The rows below fall into families. The same turns and mirrors carry the whole set onto itself and the rows of a family onto each other. For each named row, which other rows are in its family? Write them in the order they are listed.
These 40 rows form 5 families of 8 rows each.
Doke: [ 1.73 -0.09  0.53  1.05 -1.16 -0.51  0.38 -2.47 -1.82 -0.51  0.25  0.79
  0.00  0.32 -0.29  1.58  0.52 -1.28 -3.33 -1.64 -0.19 -2.03  2.09  2.74
 -2.98 -1.15  2.69 -2.77  2.03]
gaved: [ 1.06  0.62  0.70  0.70 -1.10  0.10  0.06 -2.08 -2.16 -0.94  0.67  1.31
  0.16  0.53  0.19  0.16  0.11 -0.84 -4.06 -1.40 -0.80 -2.02  1.97  3.19
 -3.53 -0.95  2.80 -2.18  1.61]
roda: [ 0.14 -1.76  1.34 -2.22  1.11  0.20 -0.66 -2.45 -1.43 -2.61  0.36  0.58
 -3.56  2.01 -0.12  0.27 -0.89 -2.70 -3.92 -2.99  0.39  0.37  2.36  2.02
 -0.71 -0.86  1.54 -0.61  0.82]
Bet: [ 2.06  0.11  0.18  2.38 -0.79 -0.03  1.99 -3.42 -0.31 -1.75 -2.08 -0.32
  1.29 -0.23 -0.13 -0.71 -0.25  0.59 -1.31  2.64  0.05 -0.62  0.63  0.34
 -1.62 -0.07  1.52 -2.05  1.45]
Buki: [ 1.90 -0.79 -0.64  1.86 -0.81  0.49  2.59 -3.69 -0.72 -1.09 -1.82  0.14
  1.46 -0.37  0.51 -1.04 -0.23  0.63 -0.93  1.98 -0.05 -1.19  1.41  0.11
 -1.00 -1.14  1.79 -1.70  0.78]
rufak: [ 1.39 -1.69  1.12 -0.17  0.19  0.33  1.65 -2.60 -0.19 -4.06 -1.73  1.09
 -2.70 -1.02 -2.25  0.25 -0.44 -1.76 -1.52 -1.60  0.06  0.59  0.14  0.12
 -3.30 -0.36  1.81 -2.23  1.73]
nop: [ 2.83 -1.24 -0.48 -0.81 -0.94  1.16  2.22 -2.72 -3.05 -4.67 -1.02 -0.29
 -0.56  1.89 -0.03 -0.73 -0.02 -1.40 -2.91 -1.22 -0.62  0.73 -0.32  2.38
 -1.88  1.85  0.26 -1.11  0.17]
Dapi: [-0.61 -0.61  1.78  0.26  0.70 -0.18 -0.98 -3.27  0.30  0.28 -0.79 -0.07
 -1.07  0.14 -0.62 -0.45 -1.28 -1.67 -2.05  0.56  0.48 -0.45  2.86 -0.77
 -0.58 -3.49  1.52 -0.64  2.70]
ralal: [ 0.89 -1.06  0.26  0.39 -1.13  0.98 -0.74 -3.81 -2.95 -0.62  0.40 -0.28
  0.68  3.65  1.79 -0.69 -1.96 -0.86 -3.32  1.28  0.28  0.31  2.51  2.24
  0.04 -0.99 -0.39 -0.50  0.83]
Gesez: [ 0.89  0.90  0.52 -0.35 -0.75 -0.33  0.75 -2.56 -1.28 -0.88  0.72  1.15
 -0.45  1.26  0.01  1.47 -0.51 -0.80 -3.90 -1.92 -0.35 -2.42  2.21  2.62
 -2.60 -0.62  2.51 -2.97  2.27]
Kib: [ 2.09 -0.15 -0.45  1.76 -1.85 -0.28  1.97 -3.71 -0.16 -1.75 -1.70  0.02
  0.48 -0.51 -0.23 -0.78  0.36  1.07 -1.37  2.68 -0.13 -0.47  0.98  0.08
 -1.12 -0.51  1.79 -1.59  0.40]
vana: [ 0.29 -1.40  1.67 -1.93  0.90  0.85 -0.69 -1.78 -2.21 -2.38  0.21  0.23
 -2.49  2.75 -0.24 -0.07 -1.56 -3.33 -3.77 -2.83 -0.34  0.49  2.14  2.27
 -1.18 -1.27  0.25 -0.75  1.72]
sud: [ 1.60  0.09  0.22  2.44 -1.29  0.34  1.94 -3.25 -0.87 -1.64 -1.33 -0.28
  1.05 -0.35 -0.73 -1.19  0.52  1.26 -0.95  1.80  0.11 -0.61  1.54  0.36
 -1.27 -0.27  1.59 -2.49  1.89]
gosiz: [ 1.29 -2.18  0.56 -0.93  0.27  0.49  1.18 -3.37 -0.14 -3.21 -2.01 -1.03
 -2.21  1.82 -0.57 -1.02 -1.33 -1.33 -0.97  1.24  0.43  2.03  1.08 -0.91
  1.22 -0.67 -0.77 -0.12  0.66]
Dur: [ 0.91 -0.89  0.61  0.40 -1.71  0.97  0.20 -3.90 -1.99 -0.76  0.62 -0.26
  0.83  3.76  2.50 -0.60 -0.89 -1.00 -3.27  1.26 -0.71 -0.75  2.58  2.36
  0.43 -0.50  0.43 -0.39  0.83]
met: [-0.37 -0.45  1.33  0.71  1.01 -0.16 -0.90 -3.38  0.57  0.45 -0.58 -0.64
 -1.46  0.59 -0.90 -0.29 -1.88 -1.42 -1.28  0.42  0.95 -0.81  3.35 -0.10
 -0.16 -2.49  1.76 -0.79  1.72]
Mam: [ 1.70 -2.55  0.59 -0.11 -0.11  1.06  0.31 -2.81 -0.78 -3.39 -1.99 -0.56
 -1.51  1.04 -0.28 -2.47 -0.52 -1.22 -1.16  1.74  0.35  2.31  0.75 -0.49
  0.22 -0.97 -0.63  0.92  0.31]
manuz: [ 1.43 -0.70  0.64 -0.57  0.84 -0.37  1.13 -1.50 -0.36 -3.37 -2.03  0.47
 -2.88 -1.53 -2.98 -0.18 -0.25 -1.08 -1.72 -1.30  0.15  0.90  0.46 -0.02
 -2.79 -1.14  1.65 -1.87  1.26]
veg: [ 0.23 -1.56  1.02 -2.56 -0.02  0.79 -0.80 -2.15 -2.07 -2.40  0.68  0.60
 -3.35  2.41 -0.25 -0.20 -0.89 -2.65 -3.77 -2.74 -0.35  0.57  2.40  1.82
 -0.74 -1.47  0.54 -0.18  0.88]
boko: [ 1.20 -0.07  0.46  0.36 -1.35  0.97  0.16 -3.79 -1.93 -1.15  1.00 -0.88
  0.93  3.61  1.66 -0.82 -0.76 -0.60 -3.64  1.47  0.16 -0.52  3.29  2.35
  0.15 -1.33 -0.49 -0.08  0.95]
zezo: [ 2.28  0.08 -0.20  1.86 -1.91  0.50  1.83 -3.03 -0.81 -1.64 -1.65 -0.18
  1.55  0.24 -0.19 -1.26 -0.14  0.52 -1.10  2.77 -0.57 -0.41  0.62  0.23
 -1.60 -0.70  0.39 -1.56  1.63]
zoze: [ 0.90 -1.71  0.90 -2.76  0.45  0.45 -0.79 -2.21 -1.32 -2.55  0.07  0.88
 -3.00  2.67  0.41  0.28 -1.60 -3.30 -4.01 -2.02 -0.12  0.48  1.38  1.67
 -1.09 -1.17  0.35  0.37  0.67]
ralan: [ 2.14 -1.25  0.55 -0.16 -1.29  1.08  2.50 -2.53 -3.33 -4.44 -0.60  0.44
 -1.11  1.79  0.59 -0.94  0.91 -0.18 -3.65 -0.08 -0.57  0.38 -0.26  1.49
 -1.75  1.67  0.10 -1.82 -0.54]
zuzag: [ 1.04 -1.21  0.89 -0.21  0.92  0.49  1.51 -1.75 -0.20 -3.28 -2.26  1.49
 -2.60 -1.29 -2.52 -0.84 -0.78 -1.49 -1.54 -0.23 -0.21  0.27  0.28 -0.53
 -2.49 -0.36  2.70 -2.10  1.55]
zilal: [ 0.40 -2.35  0.69 -0.64 -0.47  0.43  0.47 -2.72 -0.09 -3.30 -1.77 -0.62
 -1.53  1.53  0.82 -2.41 -1.35 -2.36 -1.31  1.03  0.10  1.86  0.99 -0.44
  1.17 -1.06 -0.33  0.92  0.78]
mev: [ 2.01  0.65  0.44  0.37 -0.26  0.30  0.73 -2.68 -2.16 -1.00  0.46  1.15
 -0.46  0.86 -1.17  1.53  0.25  0.22 -3.84 -1.23 -0.28 -1.85  2.03  2.70
 -3.51 -0.39  2.30 -3.06  1.69]
zoga: [ 1.08 -2.16  0.33 -0.29 -0.43  0.81  0.65 -2.70  0.00 -3.64 -1.73 -1.28
 -1.25  1.43 -0.06 -2.43 -1.42 -1.40 -1.76  0.73  0.19  2.45  0.74 -0.80
  0.82 -0.60 -0.67  0.57  0.04]
Loke: [ 1.43 -0.54  1.01 -0.49  0.33 -0.33  2.01 -1.63  0.60 -3.61 -1.75  0.54
 -2.70 -1.38 -2.16 -0.14  0.74 -1.32 -1.66 -1.31 -0.75 -0.26  0.58  0.08
 -2.35 -0.72  2.48 -1.75  1.33]
Vari: [ 2.84 -1.13 -0.06 -0.87 -1.88  0.69  2.23 -2.15 -2.89 -4.57 -0.79  0.83
 -0.62  1.67  0.44 -0.53  0.66 -0.85 -3.79 -0.51 -1.48  0.87 -0.32  2.41
 -2.24  0.76  0.30 -1.54  0.41]
Kedi: [-0.96 -1.39  1.35  0.10  1.46 -0.23 -0.70 -2.54  0.71 -0.37 -1.04  0.65
 -1.08  0.00 -1.19 -0.12 -1.66 -1.21 -1.84  0.48  0.30 -1.05  3.23 -0.09
 -0.38 -2.99  0.98 -0.60  2.58]
gabeb: [ 3.53 -0.25 -0.25 -0.44 -2.21  0.91  1.80 -2.95 -2.87 -3.81 -0.15 -0.12
 -0.76  2.36  0.87 -0.90  0.57 -0.81 -3.17 -0.63 -0.35  0.97 -0.29  2.19
 -1.92  1.56  1.03 -1.59 -0.03]
sape: [ 1.41 -0.43  0.36 -0.02 -1.65  0.23 -0.35 -3.70 -1.93 -0.90  0.98 -1.03
  0.60  3.54  2.20 -0.11 -0.26 -0.59 -3.49 -0.01  0.07 -0.29  2.67  2.77
  0.17 -1.21 -0.66 -0.05  0.80]
Fuso: [ 1.34  0.55  0.93  0.05 -0.37 -0.05  0.55 -2.77 -2.23 -0.53  0.40  1.69
 -0.78  0.83 -0.32  1.57  0.27 -0.74 -3.25 -0.87 -0.43 -2.43  2.32  3.06
 -3.06 -1.04  2.58 -2.71  2.25]
salu: [ 0.61 -1.54  0.73 -1.08  0.22  1.13  0.95 -3.03 -0.55 -3.63 -1.73 -0.58
 -2.03  2.02 -0.12 -2.45 -1.82 -0.94 -1.75  1.60 -0.37  2.14  0.90 -0.54
  0.69 -0.57 -0.60  0.45  0.09]
Zof: [ 0.41 -0.85  1.86 -2.09  0.07  0.20 -1.34 -1.81 -1.60 -3.03  0.50  0.15
 -3.48  2.58 -0.87  0.14 -0.99 -2.76 -4.10 -2.14 -0.32  1.22  1.67  2.21
 -1.28 -0.51  0.17 -0.60  1.45]
lotup: [ 1.19 -1.54  0.80 -0.58  0.52 -0.20  0.89 -1.68 -0.37 -3.08 -2.28  1.20
 -2.88 -1.30 -2.07 -0.06 -0.31 -1.51 -1.36 -1.56 -0.47  0.70 -0.33 -0.06
 -2.46 -0.33  2.57 -2.15  1.34]
meno: [-0.39 -0.39  1.61  0.40  0.12 -0.44 -1.14 -2.74  0.91  0.43 -0.10  0.73
 -1.39  0.39 -0.33 -0.27 -1.02 -0.70 -2.20  1.08  0.40 -0.83  3.35 -0.09
 -0.55 -3.45  1.72 -1.10  2.24]
sel: [ 0.21 -0.44  0.62 -0.02  0.45 -0.35 -1.28 -2.89  0.92  0.30 -0.80 -0.16
 -0.94  0.53 -1.01  0.04 -2.02 -2.02 -1.42 -0.01  0.23 -0.38  3.28  0.81
 -0.63 -3.36  1.95 -0.53  2.73]
gan: [ 1.03  0.13  0.00 -0.21 -1.00  0.51 -0.54 -2.82 -1.99 -0.22  0.54 -0.55
  0.77  3.30  1.84 -1.34 -0.63 -0.21 -3.44  1.45  0.00 -0.70  2.81  2.03
  0.95 -1.12  0.07  0.12  0.85]
tumo: [ 2.92 -1.01 -0.62 -0.49 -1.59  0.85  2.17 -2.19 -2.54 -4.50 -0.43  0.34
 -0.81  2.18  0.28 -0.43  0.18 -0.41 -2.99 -0.82 -0.75  0.41  0.20  2.94
 -1.75  1.88  0.52 -1.65 -0.41]

The rest of the family of veg: Bet, Dapi, boko, zoga, Fuso, lotup, tumo
The rest of the family of zuzag: roda, nop, zezo, zilal, mev, sape, meno
The rest of the family of zoze: rufak, Gesez, sud, Mam, Kedi, gabeb, gan
The rest of the family of gosiz: gaved, Buki, ralal, ralan, Loke, Zof, sel

